Each row of this table is followed by its label. One hidden rule gives the labels. It looks at one to three of the table's principal directions, none of them among the few with the most spread.
[ 11  -1  33 -68  49  55  -2 -14  17  37  -7 -69   7 -74  35  28  19  18
   1  65 -68  -8   0   7  43  39 -29  53  -2 -13 -32   8 -30  30  -6 -72
  32   5  20  48 -21  -4  17  21 -16 -49 -21 -48  70  -6  41 -40] 6
[-25 -54  12   5  75  74   8  32  14  19  17 -38  21 -77  16  47 -35   7
   7   4 -34 -22  20  -7   8  10 -10  33 -43  -8 -22  17 -13   0  13 -63
   4   4   3  62 -62 -10  -9  32  -7 -27 -25 -12  81 -35  21 -27] 3
[-23 -27  32   3  16  -1  52 -11   7 -32  48  12 -52  37 -45 -21 -21 -17
  11  -9  14  -6 -20  36 -22 -47   5 -32 -40 -31 -31  22  33  48 -17  35
  26 -18 -52  95  51  79 -29  39  32 -13  28  -3  -8 -25 -54  28] 7
[ 26  37  -2 -29 -32 -45  -5 -34  25  -5   3   8 -19  54 -25 -15  15  -4
  -5 -22  -6  21 -34   7   1   2  13 -33  19  29  10  -3  14  -3 -47  38
 -12 -10  10 -17  30  18   4  -1  16  49   5   2 -27  -6 -22   8] 7
[-17  44 -14  12 -12  15  -1 -39  25  -3  -3 -60   8  -2 -37 -20   8  -3
  -7 -82   1  29  -8  -4 -48  16 -10  54 -18  -6 -17  31  -9  11 -11   3
  -2 -10  23  11 -31  16  48 -16  51   2 -10  31  57  18 -17  27] 3
[ 28 -13 -25 -17  32  45 -19  -8  10  17   5  14  64  -2  57  -7  18 -12
   5  32 -67 -25 -44 -39   8 -15 -18  38 -26 -25  17 -20   6  11  -7  -2
   6  46  14 -26 -70 -24  22  -2 -32   8  24  23  27  15  18 -53] 1
[ 21  23  -5   2 -68 -53 -30 -62   9  17  -4   5  58  50   5 -29  -4  29
   5   9  -1  19 -39 -37   0 -35 -26  39  22 -14  34  27  36 -15  23  34
  -7  17  44 -95 -42 -15  30 -54  36   5  22   3  -8  33   4 -20] 4
[ 30  15  38 -46 -29 -45 -25 -42  33  36 -22 -13   7  12 -12   6 -44  19
   1  51  -4  24  17 -11  61  -4  -9   3  -2  48  15  36 -22 -30  22   6
 -22 -33  -6 -54  -2  -7  11  -2  47  27 -52 -62   5 -18  41 -14] 2
[ 26  27  25  19 -48 -34  21 -18  25  53  36   3  55   8 -17  37 -12  16
  -5  17  17  44 -24  17 -22 -26   6   5   0 -16  37  44  66 -37  44   5
 -54 -26 -18 -11 -32  -1 -32 -25  74 -16 -14 -56 -36  14  51 -28] 7
[ 65 -30   8 -37  21  29 -20  10  27  31 -27  49  61 -17  57   4  26  28
  16 105 -66 -46 -24 -40  74  -6 -25  18  15  -1  67 -56  -4   1 -17 -19
  36  10  -9 -78 -53 -31   7  -8 -53   4 -28 -18  27  25  31 -36] 2
[-10  -3  15 -43 -21 -12  29 -36   3 -26  -9 -22 -20  49 -10 -71  15   6
   3  30   5  11 -18  13  41 -26 -40  13  -2 -45 -16  -4 -16  68 -17  17
  61 -17   0  31  91  23  25  -2  -2 -73  49   5   3   8 -42 -15] 7
[ 19 -19  47 -43  -4 -11  43  -2  -3  -1 -11 -21 -35 -19 -19   5  30  53
  28  64 -19 -22 -10  30  27 -12 -14 -34  51  -9   9 -32   9  41 -19 -39
  56 -16  29  28  34  33  -3  21 -10 -78   9 -37  14  18 -18  16] 3
[-39  -3  33  37  28  30   4  21   8  39  20 -56  16 -77  16  59   7   6
 -11 -16 -13 -16   8  22 -44  18 -22  61  18 -37 -10  12  43   2  29 -64
  21  -4  -9  48 -47 -11 -17  23  26 -74 -25 -26  62   7  16  -8] 4
[-28   8 -12  72 -21 -11  16  29 -41 -22   9  27  35 -20 -28  14  11  10
  14 -34  45  14  34  29 -68 -23  12 -12  16 -15   2   3  35 -24  48  -2
 -10   9  26   6 -28  -8 -14 -39  30 -42  -7  23 -20  39   6  17] 1
[-49 -36   2  10  16  15  10  16  -7 -52  -2  -5 -37 -10 -22 -39 -24  -5
  16  -8  30  -9  20  14  10 -24  -3 -26 -35 -19 -32   0 -19  40  -3 -18
  53 -29   0  64  59  17   7  -1 -22 -61   0  20  11   8 -58  37] 4
[ 35  56 -10   6 -21 -11  22  -8 -17   4  -1  30   0  33 -19 -25  41  13
 -23  -3  17  32  -4   7 -37   1  24 -25  -5   0   8 -13  10  -8   3  16
 -19 -22  -2 -23  12  35  -4 -19  43  16   0  -6 -45  29  18  27] 1
[-25  24   3  45 -23 -39   4  28 -12 -22 -23  31 -72  21 -34   3  15  -3
 -37 -86  65  -6  38  10 -33  49  25 -17  52  31 -12 -21   5 -19 -23  34
   8 -16 -24 -23  46   6 -23  15  -4  65 -18  24 -14 -24 -42  77] 3
[ 17  28  18   0  13  22  27   9   7  24   6 -14  13  11 -17 -10   3  14
 -21   9   4  36   8  -7 -16 -13  11  -5 -55 -13   7  -6  -6 -11  33 -20
 -18 -51 -10  15  -8  28   4   6  58 -21 -27 -33   7   3  21   8] 7
[ -7  17   4 -37  24  20 -25 -32  43  16  -5 -64   9 -29  10   7   4  17
 -11 -28 -43   7 -19 -25  14  44 -27  64  -8   8 -12  18 -16  10 -49 -35
  22 -19  27   2 -21  -6  30   3  15   6 -25   5  81  -5 -11 -12] 6
[  41  -19  -15  -13   15   -1  -57   18  -37   43   -9   68   59  -35
  100   41  -10   20    7  115  -42  -52    7  -71   43   10   -5   29
    5    7   56  -29    9  -44   35  -10  -22   35  -30 -127  -78  -39
  -27  -26  -46   54  -29  -31  -36   35   72  -18] 3
[ -13   41   -7   27  -41  -47  -13  -32   27   13   -5  -35  -80   11
  -39   35  -18  -32  -32 -127   45   11   -8    6  -46   70   28   22
   51   51  -20   57    8  -30  -37   50  -56   18  -22  -15    0    3
    4   29   21  120    4   15   -5  -47  -18   53] 4
[ 27  22   2  14  -3 -19 -14   4  22  13 -16  41  -2  18 -26 -15 -34  23
 -29   3  39  31  31 -25  19   4  28 -32 -46  50  35  10 -12 -47   1  -3
 -27 -85 -35 -60   9  21 -14 -13  65  50 -79 -30 -17  -3  16  44] 7
[-41 -13 -24  19 -17 -16 -33 -19   0 -32   1 -64 -45  19 -41  -9 -32  -7
   6 -95  32  24   7   4 -12   9  10 -18  19  30 -40  41 -39 -15 -15   5
 -30  19  68  31  18  -7  27  -4 -14  22  41  36   8 -55 -40  -2] 7
[ 51  32  30  -3  -8  -5  53  13  19  70 -22  16 -27  12 -11  29   9   3
 -56   2  13  -2   7  10   1  37  18  -1  27  30  26 -11  13 -21  13  14
 -35 -18 -69 -43 -12   9 -34  60  44  54 -24 -52  -2 -38  57  19] 0
[-38 -37  44  14 -49 -70 -33   0 -35   0 -24  13   9 -61  -9  60 -46  63
  45  50  38 -31  81  -1  41  12 -30  34  86  29   9  28   8 -37  54  -5
  20  13  13 -79 -25 -33 -26 -46  -6  -4 -60 -38  13  15  26  31] 7
[-24   6  21  53 -61 -27  60 -22 -32 -29  29 -37 -46  45 -77 -33  23  18
   9 -61  60  16 -28  47 -78 -42   1 -17  47 -57 -16  24  48  34  29  32
   8  17  30  49  23  63   2 -16  34 -60  74  15 -25   5 -53  44] 1
[ -6  19  -6 -13 -29 -15 -24 -47   5   3 -20 -42 -18  35 -14 -49  -1  21
 -16 -17   9  12   1 -16  22   7 -26  34  15  -4  -5  12 -26  19  -9   8
  17 -11  14 -39  25  18  30 -18  13  -4  14   2  20  -7 -16  15] 4
[-18   6 -14  21  54  48 -38  31  -7  12   9  27 110 -63  71  30  10  -3
   0  33 -40   2  26 -37 -16   6 -24  79 -59 -33   8 -10  12 -27  34 -40
  12  -3   1 -15 -76 -50   4 -38  15 -26 -58  13  44  50  42 -49] 0
[ -9 -27 -32  71 -84 -36 -17  -9 -34 -16   2  19  98  -7  23  15  51  38
  72   3   4 -28 -33  -8 -36 -45 -47  61 109 -76  69 -22  74   5  31  22
  21  95  81 -66 -74 -58  31 -88 -55 -78  76  56 -16  90 -17 -37] 7
[-30 -22   2   5  -5  -7   2   7  -4 -38  14   1 -50   6 -17  -2 -10 -27
  21 -24  23  -7   5  21  -3  -3   9 -23   4  -4 -32  12 -18  17 -14  27
   7  10 -22  56  49  10  -5  10 -38  11  28  18 -25 -17 -37  18] 5
[ 48  14 -34  -3 -31 -12  11  -7 -19  -7 -10  40   4  50   9 -29  44 -18
  17  26 -13 -11 -37   6  -5 -30  15 -43  25 -12  39 -47  14  19  -9  39
 -15  46   9 -26   6   7  17  -5 -40   6  54  19 -67  32  -2  -5] 0
[-23  -8 -35  22 -19   2 -11 -19 -26 -42  18 -10   4  31 -17 -50 -13 -12
  15 -23  26  15 -13  -2 -15 -32   0  -9 -25 -28  -8  22  -5  16  10  21
  -9  14  21  10  16  17  15 -48 -10 -18  38  38 -31  14 -31   6] 5
[-31  40  22  -8   1 -21   4 -32  45  34   8 -49 -74  34 -39   6 -52 -42
 -51 -87  16  22  14   9 -20  24  15  14 -37  36 -51  44  -3   2  -8  29
 -31 -30 -60  41  27  33  -4  78  66  69 -20 -29  30 -69 -11  41] 7
[ 51  -3 -13 -44  29  11  -2  22  19  30 -39  47  36  16  42 -11  -3  28
 -23  55 -31   0  10 -54  62   6   0 -17 -35  40  38 -49 -40 -24 -17 -20
  -1 -41  -4 -76  -2 -31   3  22   4  27 -24 -12  10  -4  38 -29] 4
[ 22  46  16 -17 -18 -12 -13 -10  42  80 -25   0  35 -22  49  41   2  -7
 -56   1 -14   8  -1 -25  16  60 -15  80  20  15   8  17  15 -34  16  -1
 -19  -4 -41 -69 -37 -63  -8  18  23  48 -35 -38  27  -7  67 -27] 4
[  15  -45   21  -55   -2   21   -7  -33   -1   -8    7  -20   61   -3
   33  -31   14   37   60  106  -71  -22  -43  -17   46  -73  -48   15
   -6  -59   -1  -18    0   51   24  -28   63   38   76   15  -32   -7
   44  -27  -45 -104   50  -11   31   42   -8  -59] 4
[  2  21   6 -46  19 -10 -51  -5   7  31 -25  -2  22 -44  51  29 -23   5
 -28  41 -21  -1  32 -34  54  61 -13  45  -3  46  -5  16 -29 -37  -1 -26
  -5 -21 -16 -72 -11 -48 -12 -14   2  47 -73 -30  22  -6  52 -18] 3
[-53 -33   0  73 -75 -44  -3 -24 -27 -61  17  -3   9  41 -55 -31   3  23
  60 -57  47  -8  -5  14 -52 -72 -27  12  58 -55  -1  12  40  23  32  51
  35  51  63   8 -12  13  30 -56 -14 -54  68  57  -2  30 -78  27] 7
[ -3 -37 -19   5   6   8 -22  -7  16  -7  -8  -8  10  -3  13  -7 -24 -17
  17  -6 -17 -28 -24 -11  19 -20 -11  -1   7  10  16   4  -5   6 -15  -2
   7  27  13 -14 -24 -26  19   7 -32  -5  18  27  18  -7 -16 -23] 5
[ 23  15  -1 -13 -20 -26 -19  11 -29  33 -37  51  13 -12  30  32 -11  28
 -13  44  18   6  74 -33  40  43   4  27  20  39   1   1 -45 -50  41  20
 -38   7 -28 -92 -11 -33 -16 -10  -2  78 -29 -35 -29  -8  80   3] 3
[ 12  44  -2 -20  -1 -19 -16 -10  17  19 -11  20 -18   2 -12  27 -21 -21
 -19 -20   9  28  44  -5  10  46  30   6 -27  56 -19  23 -26 -35  -4  33
 -52 -15 -42 -13   2   2  -5  15  29 107 -58 -26 -13 -25  38  25] 0
[-33  60 -34  -1  -3   0  -6  13 -26  14  -4   3  -3  -1  39  14  33 -50
 -49 -46  10  18  33  12 -23  68   4  53   4 -14 -46  -8  -1   4   3  26
 -23  31 -36  14  39 -36 -18   7 -22  40  11  14 -25  -4  29  -9] 6
[-19 -42  -4 -22  87  72 -21  42 -48   4   5 -25  19 -95  58  43  -2  38
  10  58 -47 -31  46 -31  21  40 -12  32 -24  -6 -30 -14 -47  -7  13 -85
  12  13  30  14 -47  -8 -16  -4 -41 -23 -23 -12  49  -6  42 -22] 6
[ -5  29 -33   7 -23 -22 -11 -13   6 -29 -13 -15 -51  46 -53 -43 -19 -12
 -13 -68  46  40  13   2  -5   7  35 -54 -26  40  -7   9 -35  -9 -25  18
 -33 -37  14   4  54  25  21  -9  17  38  -7  18 -32 -16 -35  48] 6
[ 71  37   0 -50   6 -13  30 -24  40   3   3  44  -7  80 -24 -59   8   9
 -27  26 -16  33 -54 -18  16 -30  28 -74 -65  31  38 -21   0   2 -56  20
  -7 -82 -28 -29  44  58  -3  14  66  37 -16 -13 -34   6 -13  15] 1
[-32 -17 -30  62  27  20  29  61 -28 -62  11  54 -33  27 -24 -26  13 -55
  -5 -65  44  -6  15  36 -55 -25  37 -70 -25  -6 -20 -34  -2   7  -7  30
   3   5 -25  68  46   9 -19  22 -23  -1  27  64 -40 -12 -49  22] 6
[-32 -10  -3  40 -16  -5 -63  -6 -41  19  -5 -28  81 -64  32  28 -36  35
  20  35   7   5  48 -30  -4 -11 -30  67   7 -13   7  41   2 -49  96 -45
 -17  24  55 -69 -91 -50  13 -74  19 -48 -39 -17  22  36  57 -26] 6
[ -53   51   23   39  -34  -38   18    6    1    3   -8  -39  -85    5
  -58   28  -12  -13  -42 -117   79   37   58   22  -50   67   25   28
   19   14  -48   30    2  -18   15   30  -29  -23  -26   40   43   16
   -6   27   38   59  -28  -12    7  -43  -25   79] 1
[ 15 -13  25  10 -31 -23 -11 -19  40  43  20   1  55 -42  -3  70 -25   7
  27  11 -17  -8 -20  15   1  -5  -9  28  43  18  26  50  48 -37  15   4
 -30  24  -7 -23 -78 -36 -21 -16  17  19 -26 -31  15   3  48 -33] 5
[-58  -4  -2  23 -28 -32 -32 -11 -17 -20  19  -6  35  10  34   3  -3 -33
  19  -9   8   8   0   5 -13 -23 -29  54   7 -59 -24  14  44  14  39  25
  16  51  29  35  12 -46  13 -28 -28 -44  37  20 -13  18 -29 -45] 5
[  5  44 -24  30 -20 -13 -24   9 -11  45  -2  14  69  -7  52  51  34  -9
 -15 -23 -17   7   8 -27 -39  31 -11  77  30 -16  30 -18  33 -40  28  19
 -43  44  -2 -63 -67 -56   3 -12   8  36   3   9  -4  26  51 -37] 4
[ 45 -23  20 -66  62  44 -14  19  14  39 -39  11 -27 -17  61  -1  10  32
 -28  85 -55 -42  15 -52  85  42 -14  14 -10  21   9 -56 -61  10 -31 -43
  38 -24 -33 -47   7   2   0  55 -43  29 -23 -41  43 -32  28  -6] 2
[  9  23 -73  11   1  24 -31  -7 -27 -51   7  24  60  46  23 -63  60 -30
  15 -20 -26  18 -36  -6 -32 -32  -2 -12 -16 -30   5 -35 -15  14 -24  24
   1  42  57  -4   0 -15  40 -59 -36 -18  59  83 -36  45 -20 -49] 4
Here are more rows. What is the label of each one?
[-11  35 -16  26 -36 -34 -18 -26  15 -11  12   7   8  46  -2 -23  14 -38
 -15 -57  11  12 -44   4 -42 -11   1  10  10 -15   5   8  47   2 -13  42
  -1  15   4 -10   6 -10  12 -15  12  16  21  34 -20  16 -38   0] >> 1
[-28 -58  -4  41  26  29  -5  41 -15 -24  -9 -22 -12 -40  -7  21   3  27
  28 -27   3 -38  19  -3  -6   2  -8  -3  38  -6   8 -29 -11   2  -6 -40
  28  23  48  20 -29 -11   8   6 -51 -37  10  30  46 -14 -36  10] >> 2
[ 30 -21 -56 -29  54  53 -33  24 -13 -46 -33  29  -5  -1  30 -62  18   7
   1  38 -18  -8  -2 -41  56  15  16 -48 -49  21  17 -50 -72  11 -57 -37
  24 -25  32 -23  34   2  28 -28 -66   8 -12  41 -10  15 -24   4] >> 1
[  4  35  17   1  29  26   7  -1  35  15  17 -24 -26 -12 -32   9 -21 -29
 -38 -43  14  45   4  17 -26  25  38 -15 -65  26 -37  45 -10 -24   4 -14
 -38 -47 -23  61  -3  24  -6  21  56  40 -52 -28  12 -37  15  17] >> 4
[ 21  16   3 -57  31  19   5 -19  52  -3 -15 -32 -54  22 -56 -25 -29   2
 -13 -34 -17  24  11  -5  35  19  27 -49 -56  72 -22   4 -68   3 -58  -5
 -13 -61  -5  28  27  45  20  40  29  63 -47 -12  42 -51 -15  39] >> 7
[-12 -31  22  16  -5   1 -11 -12  -7   9  39 -23  47 -34  23  41  12  17
  32  18 -35 -24 -42   8 -30 -26 -30  36  49 -41   0  23  52  -1  19 -17
  15  53  42  11 -67 -17 -10 -21 -10 -48  39   2  21  14   6 -51] >> 6
[ 25  -5   9   0   3  16 -27 -35  20  15  23 -14  84  -8   4  -6 -15  17
  25  38 -42  13 -38 -20 -10 -55 -17  20 -34 -12  22  34  18 -20  33 -18
  -9   2  41 -25 -92   0  25 -43  46 -28 -17  -9  30  27  27 -45] >> 6
[ 14  36 -22   2 -50 -34  27 -50   9 -43   8  23  18  88 -35 -78  31 -21
   6 -39  13  38 -61  15 -41 -57  -1 -21 -14 -29  -2   9  33  34 -21  64
  15   9  37  14  34  21  39 -28  36 -18  63  55 -35  38 -53 -10] >> 4
[ -65   19    3   55  -24   -6   21   -4  -12  -45   28  -67  -41   -4
  -66   -8    6  -29    7 -102   57   37    1   60  -78   -4   10   -3
    8  -34  -44   42   23   18   13    2   -3    1   33  108   35   23
   14  -17   24  -57   21   31    0   -1  -58   28] >> 6
[ 33  16  27   4 -43 -43   3 -24  37  44  -4  -1   5  21 -27  17 -29  21
 -17   0  20  16 -17 -10  12  -1   6  -3  18  29  45  28  31 -38  12  14
 -34 -32 -18 -63 -25   1 -12  -2  53  38 -35 -43  -5 -14  21  13] >> 6
[  7  13  31   1 -16  -8  40  12  18  33  -3  12 -11 -15 -25  36   0 -13
 -20  -3  19   4  27  50   4  21   5  -1  34  19 -11  16   6  -8  14  16
 -15  -7 -61  18  14  -9 -40  30  21  13 -21 -36  -3 -27  47  -2] >> 2
[ 38  29 -29 -35   3 -14  -9  15  -6  -8 -29  64 -49  52  20 -38   8 -38
 -38  22  19   7  13 -14  48  33  38 -56 -26  41   8 -37 -43  -6 -34  41
 -23 -25 -62 -40  84   3 -15  15 -36  87 -13  -3 -78 -17   5  25] >> 5
[ 42 -94   4 -59  53  34 -49   8   4   5 -28  15  26 -51  56  17 -46  43
  57 127 -66 -59  10 -57 113 -18 -25 -14  -7  44  37 -15 -77 -14 -11 -49
  19   9  15 -67 -48 -26  16   3 -66   4 -20 -20  32 -10  37 -46] >> 2
[-20  11  -5  26 -28   4 -35 -13   3  -2  -3  12  78 -28  31   0  11 -10
  19   4  -6   5   4 -14 -19 -14 -29  74  -2 -41 -10  19  15  -6  48   9
  19  34  21 -19 -55 -54  33 -55 -10 -26  -5  21  20  54  16 -25] >> 4
[ 30  43   0 -67  25  17 -15 -51  50  40   6 -50  25 -12  14  21  16  -2
 -13 -11 -79  16 -38 -12   4  36 -13  47 -13  27 -17  20  -7   4 -52 -14
 -12   6  24   6 -45   1  26  24  35  41 -13 -11  61 -12  29 -40] >> 0
[ 15  22  32   9 -45 -49  -3 -36  51  27   7 -30 -16   4 -39  31  -2  -2
   2 -37   4   6 -40  34 -21  -1   2  -7  60  26  23  32  49 -15 -21   9
 -11  -7   3  -3 -15   2   0  13  40   8 -14 -23   7  -7 -10   5] >> 2
[-37 -24 -64  -4  31  51  23 -17 -27 -81  34 -19 -34  48  -6 -90  19 -49
  25 -54 -22 -12 -60   9 -49 -57   3 -39 -63 -57 -61 -13 -17  91 -47  20
  37  46  36 109  49  49  39  12 -51 -51 125  93 -15  17 -89   3] >> 4
[-51 -49  17  59 -17 -15  17  30 -37   1  13 -13 -36 -54  -4  52 -41  -5
  20 -12  47 -46  22  23 -30  -3   2   6  46 -19  -5  27  40  -1  52 -10
  -4  38 -24  16 -20 -10 -35  14 -26 -32  15 -10 -13  -2  -5  38] >> 4
[ -48   61   20   84  -61  -32   72   14  -13  -22   14  -18  -48   39
  -75  -19   54  -15  -32 -118   90   39    3   65 -114   -1   11    6
   38  -63  -19   -6   67   26   24   37   17  -23  -16   74   62   37
   -6    3   57  -59   30   23  -21   24  -62   69] >> 3
[ 33 -15  64 -33  -2   1  25  -9  20  26  -6 -13  38   1   4  -8   6  60
  17  91 -28   0 -19 -23  36 -43 -33  16  -9 -34  39 -20  14   9  34 -32
  45 -42  20 -22 -24  14  18  -4  35 -74 -23 -51  41  24   4 -17] >> 3
[  2 -18 -68   8  51  47  -2  43 -22 -54  16  60  42  19  53 -33  48 -57
  19   3 -42 -19 -41  -2 -24 -35  13 -42 -46 -33   7 -68   5  31 -42   7
  19  39  15  47  14 -23   9   0 -70 -27  56  82 -38  39 -37 -48] >> 1
[-27  14 -27  29  11  39  33   8   7 -36  16 -13  -7  44 -35 -57  15 -52
 -14 -73  20  32 -12  31 -48 -33  12 -21 -57 -35 -37  -2 -11  35   0  21
   3  -4  -2  93  38  19  23  12  11 -37  44  48  -1  -9 -40  -4] >> 5
[-19 -11 -34  36  14  27  32  42 -13 -43   4  25 -16  41  -9 -30  27 -46
   8 -58  10  -6  -8  10 -42 -30  21 -37 -28 -32  -9 -54  -1  29  -7  32
   5  28   4  66  24   0  19  29 -44 -11  55  62 -18   0 -55   9] >> 1
[ -5 -11 -25 -23  21  15 -28 -18   5 -14  -5 -28  23  -1   3 -29 -22  20
   1  -6 -21   9 -11 -30  20  -5 -11  -3 -29  22  -4  12 -30  -4 -24 -30
   6 -16  52 -24 -13  -5  20 -23   8  -9  -4  23  33  -3  -8 -19] >> 1
[ 20   5 -17   9 -22  -9  38 -14  30  -7   2  -7 -52  60 -35 -34  20 -21
  -3 -53   7  -9 -59  16 -21 -21  15 -43  15  -8  28 -27  28  41 -55  31
   3   2 -13  26  36  38  14  43  -8   2  55  25 -18  -6 -60  32] >> 0
[ 23  22  22  -9 -33 -48  16  -8  20 -17 -25   8 -91  49 -71 -31  -6   9
 -16 -14  56  17  12  24  33  18  33 -72  21  47  29 -13  -8   1 -41  24
   0 -64 -29 -11  86  54  -8   9  17  42 -49 -28 -35 -26 -46  79] >> 4
